Each row has a name. Each question is about the rows just above it.

[115  94 118  94 103 112 153  83 140  82 142 118 140  88 135 198 107] -> W
[107  93 130 100  90 143 140  92 143  77 119 130 128  99 156 179 132] -> Q
[104  66 112 102  98 134 148 101 126  55 121 125 145 116 154 177 131] -> A
[104  74 115 102  98 130 134  81 125  66 152 138 133  79 133 192 151] -> Z
[109  74 128  98  94 124 161 102 123  87 141 111 126 111 136 176 147] -> C
[103  79 113  96  96 133 142  94 126  58 120 121 140 113 163 180 135] -> E
[109  83 127 109  89 120 148 108 122  38 143 119 117 108 151 165 136] -> D
[105  71 113  94 104 134 142  93 122  57 129 135 146 114 148 159 125] -> T
Move every entry of [98] by +1 step of 1.  [99]
Move every entry of [94] by +1 step of 1.  [95]
Move every entry of [ 83 140  82 142] by -1 step of 1.  [ 82 139  81 141]
[104  74] with +1 step of 1 on every entry:  [105  75]
Move every entry of [121 125] by -1 step of 1.  [120 124]

[ 94 192  75  97]  J
[ 33 231  24  30]  N
[ 98 138  99  95]  U
[102 183  90 105]  L
[183  72 202 186]  F
[182  72 194 186]  P
[138  56 149 132]  H
[100 168 101 100]  S
[183  72 102  85]  V
[132 138 128 135]  R
Move every entry of [202] by +1 step of 1.  [203]
Move every entry of [182  72 194] by -1 step of 1.  [181  71 193]
Shift each entry of [168 101] by -1 times 1:  [167 100]
Shift each entry of [202] by -1 times 1:  [201]
[ 94 192  75] with +1 step of 1 on every entry:  [ 95 193  76]

